128 stands for zero in the data rows.
Here are some numbered points:
[128 165 150 142 161 146 110  72 159 150 187 157  81 151 134 129 151 134
  56 139 138 134 119  80 132 127 125 139 129] 0
[144 132 143 153 138 152  95  96 167 125 177 160 107 136 146 124 161 115
  85 136 115 125  99  73 144 150 135 130 119] 1
[131 139 140 126 111 104 113 105 133 130 126 117 122 147 127 136 132 144
  91 146 116 133 130  87 141 136 133 132 120] 2
[149 117 124 125 102  73 143 139 125 105  83  74 141 156 131 140 136 142
 129 145 133 121 105  96 139 133 119 125 104] 3
[154 114 124 101  85  78 131 122 100  89  66  44 154 133 112  92 109 157
 162 151 123 134 114 106 131 146 118 119 113] 4
[147 131 115 124  92  83 112 137  92  84  82  62 154 139 131 134 109 147
 166 138 138 122 125 101 155 149 125 123 110] 5
[150 126 117 106 104  82 123 116 103  69  95  86 162 139 135 134 131 146
 162 144 123 118 122 113 156 139 129 113 108] 6
[154 121 118  98  83 102 161 132 131 117  98  72 162 138 136 111 159 151
 149 126 109 124 125 145 148 133 134 117 104] 7
[141 143 127 123 113  94 176 145 125 135 129 108 155 150 132 151 161 153
 146 136 145 106 137 147 162 136 129 135 118] 8
[133 113 117 139 126 112 148 142 129 146 161 133 153 139 138 120 146 174
 166 114 118 105 125 139 142 139 138 122 116] 9
[126 126 108 140 129 125 132 145 150 175 175 169 130 111 128 121 110 153
 146 123 133 126 105 149 127 121 138 137 139] 10
[108 129 109 108 132 123 137 118 191 170 203 181 117 111 100 119 112 146
 118 138 127 121 140 131 122 116 141 143 125] 11
[102 126 116 111 104 114 144 123 179 215 214 179 127 106  87  98 102 132
  84 136 153 152 131 106 116 111 123 145 153] 12
[ 96 105 109 121 112 136 150 138 181 210 180 195 133  96  91 107 111 105
  98 131 153 138 124 108 126 115 133 136 133] 13
[105  79 119  98 118 112 145 148 154 165 178 167  92  88  56  97 105 104
 109 121 161 157 119 125 126 105 111 136 136] 14
[ 92  91  98 104 130  89 170 138 147 122 169 141  53 103  90 119 106  90
 165 128 114 133 140 108 131 136 116 132 142] 15
[112  92  78 128 116  83 130 144 122 105 130 133  26 121 126 128 107  83
 118 106 165 139 135 108 109 135 130 129 126] 16
[121 104  89 110 110  86  99  92 100 119 132 102  37 123 121 115 112  98
  70 102 145 148 140 149  85 128 117 115 111] 17
[149 113  97 107 109  88 112 122 105 138 116  84  42 135 120 115 114 121
  73  99 137 145 134 147  97 123 124 125 102] 18
[136 125  94 122 121 105 160 151 133 135 117  89  71 131 135 117 116  92
  69 120 164 142 150 140 117 118 124 105 106] 19
[ 82  75 108 133 131 115 163 132 143 152 122 110  65 137 119 111 123 135
  41 126 144 154 177 133  70 114 114 114 119] 20
[103 111  83 131 110 116 124 123 125 146 116 110  86 146 141 163 151 121
  50 111 142 164 156 138  37 117 111 103 100] 21
[136 104 101 106 109 103 128 100 122 131 106  94 100 138 128 123 139 114
 119 112 140 131 114 134  54 130 125 126 124] 22
[151 138 137 124 118  95 192 169 141 138 122  78 133 149 139 140 136 116
  84 137 135 134 133 108  72 114 138 108  99] 23
[100 149 139 136 122  91 197 173 136 151 128 114 116 151 139 157 160 136
  73 121 151 148 121 119  66  99 114 106 101] 24
[102 106 116 119 118 102 159 165 132 143 108  90 103 147 130 153 156 126
 105 113 145 136 125 122  64 111 113 122 107] 25
[119 114 114 127  99  84 154 139 126 129 104 103  89 153 148 169 123 136
  93 127 167 130 140 138 124 121 137 115 111] 26
[109 155 136 120  97 105 158 175 149 148 125 158 132 139 127 123 161 167
  82 139 129 130 123 160 126 126 120 122 127] 27
[ 90 126 124 152 132 123 113 165 168 168 153 161 166 140 125 124 123 131
 131  87 107 113 143 127 114  98 114 159 140] 28
[109 118 126 125 117  91 168 145 136 115 117 110 147 148 136 145 131 122
 181 121 109  98  98 111 136 132 141 141 133] 29
[102 156 136 137 117 105 134 135 164 188 154 118 181 159 152 154 127 172
 125 119 133 120  94 151 135 122 134 138 132] 30
[ 68  95 118 155 131 135  62 150 150 188 163 156 181 142 131 133 143 170
 119 120 118 106 116 130 133 114 110 148 145] 31
[ 93  77 123 116 132 115 172 146 134 144 120 128 154 136 124 113 123  97
 110 125 129 139 105 100 106 118 123 117 152] 32
[ 87 150 135 139 112 103 171 148 136 181 172 143 187 157 143 183 159 142
 121 162 133 127 123 131 147 134 143 124 143] 33
[ 37 158 136 140 139 118  91 146 144 231 205 202 192 150 144 143 166 191
  63 150 145 135 169 155  87 120 113 158 145] 34
[ 48  93 106 114 143 139 154 135 177 148 183 154 146 141 138 121 123  92
  81 140 134 142 147 115  97 129 110 136 162] 35
[118  99 132 138 123 114 172 204 188 160 152 134 176 145 149 147 137 113
 106 143 123 126 124  95 155 143 131 114 151] 36
[ 85 128 139 140 137 154 180 164 195 200 190 194 183 151 165 143 149 120
  80 154 148 139 135 118 111 132 153 146 161] 37
[ 60 163 112 103 162 131 168 165 194 173 186 171 150 116 151 162 132  98
  84 153 138 121 134 117  82 145 128 165 172] 38
[123 129 116 108 121 115 174 160 121 101  95 132 100 124 117 102 113 108
 172 127 114 115 100  90 128 137 136 140 141] 39
[111 110 119 116  99 132 160 106 123 107 126  94 132 102 126 103 118 117
 174 142 111 126 114  77 141 140 127 133 168] 40
[141 121 100 109 125 155 138 138 138 128 149 130 165 126 138 111 140 145
 154 130 121 112 100 128 156 140 141 129 123] 41
[135 162 124 119 106 102 167 127 130 122 120 132 168 150 142 149 118 100
 129 143 135  97  87 139 136 131 123 129 128] 42
[160 118 133 116 116 103 123  92 117  88  92 118 142 125 132 126 123 140
 165 140 112 107 113  77  97 106 123 115 143] 43
[123 133 118 132 136 155 150 104 118 104 134 135 110 138 133 145 155 159
 156 141 136 104 123 136 140 108 128 143 167] 44
[134  93  75 146 130 201 173 156 154 149 134 109 144 136 135 104 116 158
 157 137 143 138 117 136 133 117 133 147 165] 45
[ 98  82 137 144 147 142 159 188 176 176 144 114 126 132 124 113 109 121
 118 156 149 148 133 136 148 131 132 130 160] 46
[114  99 118 120 129 144 163 138 125 117 137 131  99  78 123  94 117 137
 146 131 121 131 118  79 148 130 120 118 143] 47
Which point above is nearest to each new point by angle? Its number follows each.
[107 131 115 128 149 116  88 109 103  92  83 102 126 143 129 142 107  91
 167 169 167 138 112 128  88  79  67 107 105] 43
[140  98  97  96 182 206 160 140 110 112 100  93 117 134 140 117 135 110
 134 143 130 129 130 152 142 140 154 133 133] 45
[ 75 137 122 109  95  75 113 104  83  97 125 144 110 153 126 167 153 147
 154 134 128 144 132 104 126 123 117 127 142] 6
[114  80 103 119 158 190 114  85  85  75  64  67  74 101 112  92 118 100
 112 128 108 138 186 185 124 139 113 147 141] 17
[134 106 114 101 194 177 160 134 124 104  95  95 105 142 121 109 116 147
 122 144 123 125 138 150 141 148 155 154 138] 45
[ 73 136 130 113 102  88  95 114 101 107 130 109 130 109 117 120 110 157
  98 129 146 139 125  96 136 112 124 131 130] 2
[129 162 141 149 155 142 115  87  90  78 104 101 135 106 124 126 113  84
 186 139 100 106 146 127  98  94 113 112 105] 43
[176 148 167 143 112 149 113 102 122 144 143 120 183 148 135 132 139 152
 123 122 105 107 116 169 144 130 124 120 105] 30
[184 165 133 137 122  98 157 163 133 125 122  98 171 139 140 136 113  74
 128 131 132 143 134 117 120 143 128 107 115] 23
[147 131 136 137 108 110 136 108 108 111  84 115 135 113 121 106 148 140
 156 133 114 121 102  94 134 123 122 136 150] 43
[156 140 134 149 141 132 160 110 143 184 169 172 138 124 118 121 136 147
 107  96 107 118 126 184 156 149 153 148 155] 10
[106 134 121 126 160 155 150 114  87  91  99  66 112 126 145 149 114  78
 122 135 145 122 145 140 150 132 133 118 127] 19
[ 87 114 142 123 101  93  99  94  92  89 106 183 145 116 117 109 103  98
 141 129 121 139 139 117 110 119 107 123 124] 43
[ 69 120 116 117 100  86 100  70  56  72 132 107  81 141 124 103 111 135
 158 132 132 145 132 122 126 121 122 112 116] 17
[ 77 148 123 137 121 162 125  90  68  62 129 128 106  88 115 130 108  94
  99 126 141 149 171 154 137 129 110 121 135] 17
[164 157 142 140 119 112 137 166 146 142 122  91 177 149 134 131 113 149
 136 127 143 145 124 120 118 116 123 100 107] 23
[151 154 125 130 125  97 130 121 106 101 139 125 155 156 140 198 167 138
 125 131 123  89 105 245 162 141 129 136 118] 8
[ 85 146 148 160 204 198  67  62 213 225 246 255  98 140 138 133 129 111
 121  76  68 165 163 174 122 106 134 127 136] 11
[107 149 124 108 160 156  92 104 117  85  88  79 132 106 120 117 121  83
 194 143 117 122 138 136  82  63  77 101 100] 43
[130 102 130 126 138 139  56 120 101  75  95 102 144 136 129 114 119  85
 182 164 136 141 125  99 103  95  85 107 101] 43
[166 160 140 131 113 103 107 128 112  96  73 103  83 122 129 125 125 110
 105 115 121 118 151 123 117 130 126 107  87] 18
[175 164 140 135 131 106 190 162 136 136 115  94 187 165 146 166 127 103
 145 144 143 110  88 109 147 151 158 132 127] 42
[ 80 120  96  91 114  84  69  80  57  87 137 133  53 148 145 147 121 108
 143 105 138 146 139 147 133 115 112 107 115] 17
[112 104 120 112 153 173 146 120 128 116  93 100 144 136 113  93 117 126
 132 146 140 153 151 107 135 124 143 153 136] 45
[153 120 144 146 132 134  96 107  93  88  78 114 135 118  97  61 117 101
 195 118  88 149 139  81  86 103  99 125 100] 43
[ 77 132 114 152 161 193 137 113 162 159 194 255  59 102 131 152 124 144
  86 129 134 122 175 172  95 123 131 144 132] 11
[126 111 111 108 174 192 140 116 124  85  98  96  90 121 136 124 134 174
 147 130 114 120 112 129 141 138 149 121 139] 44
[127  96 129 125 121 122 153 136 141 119 114 117  82  82 124 139 110 146
  98 142 123 114 113  95 114 152 137 131 148] 47
[127 132 112 122 168 143 146 121  88  80  85  53 118 127 137 147 106 108
 111 128 136 127 181 203 135 115 117 140 141] 19
[ 97 193 132 130 137 119 160 123 110 100 139 107 129 105 151 170 105 104
 135 134 172 111 112 108 128 150 159 137 132] 42
[103  75 150 161 141 124 155 216 184 155 155 146  72 142 138 119 117  93
 121 148 146 139 123  93 140 118 133 138 159] 46
[173 174 137 135 122 125 122 138 109 130 140 127 152 112 139 118 147 183
 143  95  83  97 104 243 164 146 123 139 133] 9
[115 127 123 133 132 136 136 153 158 160 134  97  14  65 144 147 110 123
   8 119 164 145 123 125 144 113 131 118 159] 19
[124 163 132 117 134 139 176 159 164 152 125 102 182 146 144 140 127 109
 139 115 127 134 125  94 122 141 164 142 145] 36
[122 128 124 119 164 143 171 134 102 109  87  52 127 145 148 148 117 101
 113 142 149 140 129 164 146 127 118 128 123] 19
[180 147 135 130 132 141  78 135 171 162 175 166 180 147 138 129 157 175
 121 141 128 131 102  69 151 139 138 127 123] 1
[118 131 130 118 125 149 145 142 130 132 139 116  61  62 140 111 115 151
  61 133 119 132 115  94 131 133 123 140 144] 47
[ 69 124 132 130 119 170 130  82  79  59 123 131 116  99 130 119 110 105
 107 136 121 163 172 147 134 125 115 111 131] 17
[107  89 142 143 114 129 150 172 181 156 160 142 103 120 111  85 136 121
 100 159 135 149 143 109 113 128 128 127 160] 46
[157 140 129 113 140 153 140 159 143 122 121  99 160 125 138 128 150 113
 148 144 134 129 122  88 138 135 137 130 115] 41
[ 93 136 140 127 109  63  69 105  91 124 131  94 123 138 141 152 112 146
  42 109 150 132 132 114 137 108 125 131 128] 2
[ 89 103 138 134 121 161 175 149 155 127 146 138  68  30 144 136 135 104
  82 129 119 118 118 108 148 137 139 131 148] 47
[159 150 136 158 150 172  42  24 149 180 210 200  41  79 135 119 132 180
  85 111 163 139 130 123 144 115 143 128 132] 0
[162 165 169 154 148 159 110  99 134 152 150 133 187 163 149 160 150 151
 112 112 115  92 111 183 133 120 121 123 112] 30
[ 62  44  78 101 150 182 162 128 129 136 121 159  34  48 117 106 117 158
  72 120 119 182 192 177  82 116 123 127 119] 20
[ 68  77 137 131 112 166  45  72  54  59 121 126 124  92  80  77 107  89
 164 114 128 165 170 159 136 115 119 119 126] 17
[ 89 101 100 104 106  77  80  90  85  83 150 118  56 151 127 143 128 102
 112 110 135 158 152 135 135 114 113 105  89] 17
[170 149 146 142 121 150 118 143 135 136 141 112 181 151 153 137 139 131
 152 122 104 100  98 125 122 129 132 119 110] 41
[ 82  90 100 106 114  98  73  59  73  72 133 145  82 124 125 120 117 127
 143 110 138 145 139 129 133 120 117  93  82] 17
[ 92 138 143 130 110 107 108  97  97 126 133 126 127 137 122 115 125 141
  98 115 141 133 103 100 145 129 131 136 138] 2
[142 146 147 136 114 100 128  98  99 122 122 115 103 129 113 120 108 136
 152 128 110 116 107  84 128 110 117 143 144] 43
[116  96 130 124 115 123  94 164 159 126 152 255 135 124 129 157 161 144
  96 147 133 123 157 147  91 120 124 102  96] 34
[ 72 104 136 129 106 182  56  83  61  67 132 107 100 101  89 102 109  80
 160 122 143 158 177 141 136 129 130 115 125] 17
[129 120 101 116 177 180 143 124 115  97  85  61 107 139 130 139 123 108
  87 116 135 161 162 242 119 121 117 141 145] 19
[116 161 126 120 141 144 172 160 155 146 124 109 176 154 140 143 128 126
 151  98 121 128 118  96 116 141 161 161 142] 29
[150 158 133 145 135 133 109 141 141 158 127 104 191 158 156 174 150 118
 148 129 143  99 104 121 130 107 122 116 120] 30
[159 133 119 120 147 142 150 117 111 126 122  96 117 120 129 104 116 127
 168 125 109 122 128  74 149 150 143 131 128] 40
[121 109 118 128 127 101  90 148 135 131 119 104  90  57  68 125 103 147
  96 120 129 127 109 113 138 134 119 147 156] 14
[111 156 141 138 129 130 186 149 157 132 127  99 152 146 144 144 115 107
 172 132 115 107 129 100 116 162 165 144 159] 29
[110 131 126 111 125 167 152 139 139 118 109  96 145 116 128 101 133 110
 146 132 107 139 116  79 116 138 158 150 144] 40
[ 82 157 140 132 112 154 138 106  80  80 129 103 102  97 129 134 103  92
  98 126 158 152 123 129 131 105 129 114 123] 17
[127  91 145 133 118  83 135 133 125 121 103  69 187 160 135 143 150 138
 132 144 140 120 109 116 122 113 103 102 112] 3
[134 151 138 128 119 100 166 150 142 114 109  99 132 103 125 125 134 131
 143 135 127 124 116  91 118 161 144 134 129] 39
[174 150 132 118 101  70 171 145 111 121 107  74 181 146 138 149 141 110
 157 150 146 122 101 106 131 119 123 108  96] 3
